128 stands for zero in the data rows.
Here are some points:
074:134:112:147:158:108:124:135:120:099:126:143:131:132:137
133:146:152:124:144:123:118:145:134:131:116:128:126:098:140
187:100:144:072:125:117:148:126:131:135:142:116:150:139:145
139:127:088:106:102:176:161:160:098:142:152:109:100:122:142
070:139:113:158:177:094:124:136:114:089:119:160:139:120:142
102:120:137:146:132:115:140:136:135:098:106:136:148:145:136
178:103:139:197:184:180:101:146:121:130:120:107:206:109:088
136:109:143:069:137:174:161:146:080:134:161:093:107:110:093
084:122:136:151:055:125:172:124:099:163:136:119:149:122:120
152:103:143:157:169:168:107:148:122:132:119:122:188:116:105
135:132:162:092:104:153:118:106:099:160:107:126:133:127:128
178:176:132:159:125:090:108:147:117:189:118:137:060:115:112
094:130:108:130:122:108:216:146:144:093:141:157:172:140:146
137:130:123:147:123:122:136:117:163:105:135:156:112:154:103
154:091:141:174:184:184:100:159:117:126:111:120:205:114:099
168:141:123:070:108:103:140:135:170:123:088:155:140:113:127
145:122:097:106:104:157:162:168:109:140:147:103:102:112:137
134:146:101:115:115:094:125:094:141:144:160:163:072:168:122
127:131:147:115:146:107:129:103:130:127:124:108:136:118:149
055:136:094:137:182:081:111:140:112:092:115:171:151:129:137
122:098:136:197:167:127:082:137:157:128:151:083:177:091:113
129:128:131:103:100:130:146:062:091:134:189:114:120:140:125
212:094:137:054:124:112:151:119:124:139:161:100:148:143:148
103:170:059:037:137:117:109:101:103:182:142:115:061:135:138
080:123:137:158:137:104:136:140:130:081:097:148:152:155:140
073:137:108:147:161:097:126:135:119:104:122:168:138:128:132
141:128:107:097:101:162:172:162:102:144:141:112:095:115:140
089:122:160:149:122:136:113:143:133:105:108:153:145:146:121
141:127:092:106:107:160:171:164:115:141:151:109:104:117:135
148:107:139:160:157:159:111:144:125:136:121:117:174:115:105
094:120:148:144:132:110:138:139:136:089:114:138:148:148:134
Then 10 other points, each followed by its number:
151:145:112:200:122:114:127:112:244:052:156:203:105:183:076 0
025:157:101:180:200:070:125:152:107:077:102:189:160:129:156 1
153:138:183:056:055:172:122:090:064:192:085:133:123:114:134 2
129:130:139:121:153:114:129:110:130:126:123:107:128:116:140 3
114:143:089:074:135:121:116:104:115:156:127:129:100:128:136 4
162:130:123:152:105:145:179:102:125:134:108:077:129:074:124 5
115:105:136:183:147:133:093:136:143:131:137:103:165:112:120 6
099:147:071:063:132:117:097:100:118:160:135:123:096:132:132 7
070:125:149:145:072:125:152:146:097:157:140:122:145:123:131 8
127:137:140:132:136:128:124:140:134:130:110:131:131:111:137 9
Which of these numbered points is nearest to each point below by angle, seen from the average point of the first points? Its number follows each.
150:130:123:164:112:120:136:110:187:086:156:168:109:165:100 > 0
145:116:093:104:100:173:171:173:093:143:145:100:104:109:143 > 5
130:157:161:126:164:132:099:153:151:126:111:138:134:071:138 > 9
164:122:085:088:089:168:183:186:107:137:159:092:076:107:145 > 5
105:126:141:144:087:122:138:136:119:141:138:127:140:123:124 > 8
153:118:100:085:106:195:186:178:099:142:167:088:100:109:141 > 5
Now 10 new points, numbered from 0 again:
096:156:043:055:138:121:107:089:109:177:134:113:082:122:132 0
165:151:086:113:103:080:117:072:143:159:160:155:052:195:125 1
216:129:136:238:106:100:141:040:255:000:161:232:068:214:036 2
133:137:113:122:114:106:124:107:136:139:147:135:095:153:125 3
123:158:169:133:148:130:105:155:137:141:096:124:119:059:125 4
139:152:105:119:113:101:121:090:139:144:160:149:075:165:127 5
138:133:156:086:095:155:122:108:093:159:108:129:131:125:130 6
109:111:144:193:157:134:091:136:143:147:134:084:195:095:124 7
137:119:132:120:111:162:139:167:129:108:119:105:106:139:144 8
181:078:129:194:203:199:110:172:136:127:123:119:220:107:062 9
The same question for these:
138:132:127:158:124:113:127:113:166:103:134:157:116:149:112 > 2
142:138:124:176:120:114:133:101:194:082:140:181:086:172:103 > 2
162:147:122:147:095:073:149:085:094:117:085:168:102:110:143 > 1
111:140:101:090:133:115:120:116:120:145:130:125:101:130:133 > 0
124:146:155:125:150:117:121:144:134:127:117:131:125:106:133 > 4
128:136:140:131:143:127:117:140:129:131:120:130:126:110:132 > 4
